In the data rows, the value 50 means zero.
Some points, each followed by its number:
[42, 32, 72, 35, 65, 30, 74, 47, 71, 45, 23, 25, 42, 39, 36, 28, 29, 37, 72, 50, 44, 59, 71] 0
[63, 39, 54, 73, 42, 66, 52, 59, 22, 42, 82, 62, 54, 42, 68, 82, 67, 58, 14, 58, 50, 50, 87] 1
[31, 50, 68, 56, 36, 57, 38, 57, 56, 58, 50, 32, 60, 42, 52, 21, 56, 70, 34, 52, 56, 54, 77] 2
[68, 47, 12, 76, 32, 73, 52, 52, 30, 61, 57, 68, 68, 45, 53, 84, 55, 53, 1, 45, 34, 38, 71] 3
[65, 57, 30, 45, 64, 40, 57, 46, 46, 52, 63, 40, 51, 78, 59, 60, 53, 37, 99, 61, 65, 66, 9] 4
[62, 45, 14, 83, 29, 74, 44, 52, 25, 52, 53, 70, 65, 44, 58, 76, 54, 48, 2, 44, 35, 31, 84] 5
[54, 41, 70, 41, 43, 47, 50, 58, 58, 47, 56, 36, 48, 47, 51, 64, 74, 48, 25, 60, 49, 67, 61] 6
[61, 48, 43, 47, 45, 31, 66, 46, 54, 41, 39, 61, 58, 39, 39, 43, 51, 50, 3, 43, 28, 43, 86] 7
[34, 43, 22, 51, 47, 45, 48, 46, 42, 58, 41, 45, 38, 68, 71, 59, 26, 46, 99, 51, 69, 40, 13] 8
New points follow, each followed by the numbers of its five nearest points above, nearest first.
[63, 46, 46, 54, 57, 65, 60, 49, 19, 51, 60, 58, 60, 42, 70, 64, 71, 42, 4, 50, 50, 49, 67] ~ 1 3 5 6 7
[63, 35, 33, 66, 46, 67, 64, 54, 21, 48, 70, 57, 55, 38, 66, 85, 74, 48, 10, 59, 44, 51, 81] ~ 1 3 5 6 7
[49, 42, 64, 50, 20, 55, 31, 55, 57, 52, 45, 57, 34, 46, 43, 85, 43, 49, 28, 44, 39, 46, 63] ~ 6 7 1 2 3
[50, 39, 63, 47, 18, 54, 30, 62, 53, 50, 42, 54, 35, 44, 43, 84, 47, 48, 28, 48, 34, 48, 62] ~ 6 7 1 2 3
[57, 44, 71, 41, 44, 49, 48, 56, 56, 46, 56, 35, 46, 46, 50, 67, 75, 53, 27, 59, 50, 65, 62] ~ 6 2 1 7 0
[37, 69, 51, 28, 72, 17, 61, 46, 86, 40, 26, 60, 37, 58, 41, 31, 44, 53, 61, 54, 24, 69, 49] ~ 0 7 6 2 4
[62, 59, 53, 32, 40, 37, 66, 49, 55, 46, 38, 60, 66, 42, 35, 49, 53, 45, 7, 42, 32, 45, 66] ~ 7 6 2 3 5
[73, 59, 38, 54, 71, 50, 75, 36, 56, 41, 67, 40, 47, 50, 26, 41, 49, 47, 94, 54, 64, 70, 2] ~ 4 8 0 6 2
[47, 34, 53, 65, 47, 73, 39, 51, 21, 58, 72, 70, 46, 34, 73, 66, 46, 66, 6, 41, 60, 26, 68] ~ 1 5 3 2 6
[38, 43, 81, 29, 63, 25, 54, 52, 70, 37, 30, 33, 33, 46, 31, 38, 45, 49, 74, 52, 34, 59, 53] ~ 0 6 2 7 4
[53, 38, 53, 45, 73, 49, 67, 57, 43, 52, 32, 29, 73, 39, 44, 36, 28, 29, 55, 44, 59, 46, 64] ~ 0 2 6 7 8
[58, 67, 62, 17, 64, 18, 68, 46, 85, 55, 29, 44, 39, 55, 29, 31, 41, 58, 57, 51, 28, 58, 48] ~ 0 6 7 2 4
[76, 63, 50, 55, 71, 50, 68, 43, 59, 41, 74, 43, 34, 54, 29, 36, 51, 52, 99, 52, 69, 67, 1] ~ 4 8 0 6 2
[44, 49, 42, 59, 38, 55, 54, 41, 49, 55, 37, 51, 74, 38, 35, 34, 45, 45, 24, 47, 35, 39, 75] ~ 7 2 6 5 3
[72, 46, 43, 66, 53, 68, 52, 54, 25, 51, 76, 57, 70, 45, 70, 70, 74, 55, 3, 55, 57, 53, 74] ~ 1 3 5 6 7
[42, 37, 80, 30, 67, 32, 66, 57, 72, 44, 26, 23, 42, 37, 35, 24, 29, 37, 72, 54, 53, 56, 73] ~ 0 2 6 7 8
[39, 48, 35, 61, 50, 56, 63, 39, 56, 55, 53, 50, 26, 52, 41, 40, 25, 63, 99, 44, 68, 37, 3] ~ 8 4 0 2 6
[57, 42, 47, 52, 20, 51, 37, 60, 62, 58, 40, 50, 37, 43, 35, 80, 51, 52, 22, 49, 33, 50, 63] ~ 6 7 3 5 2
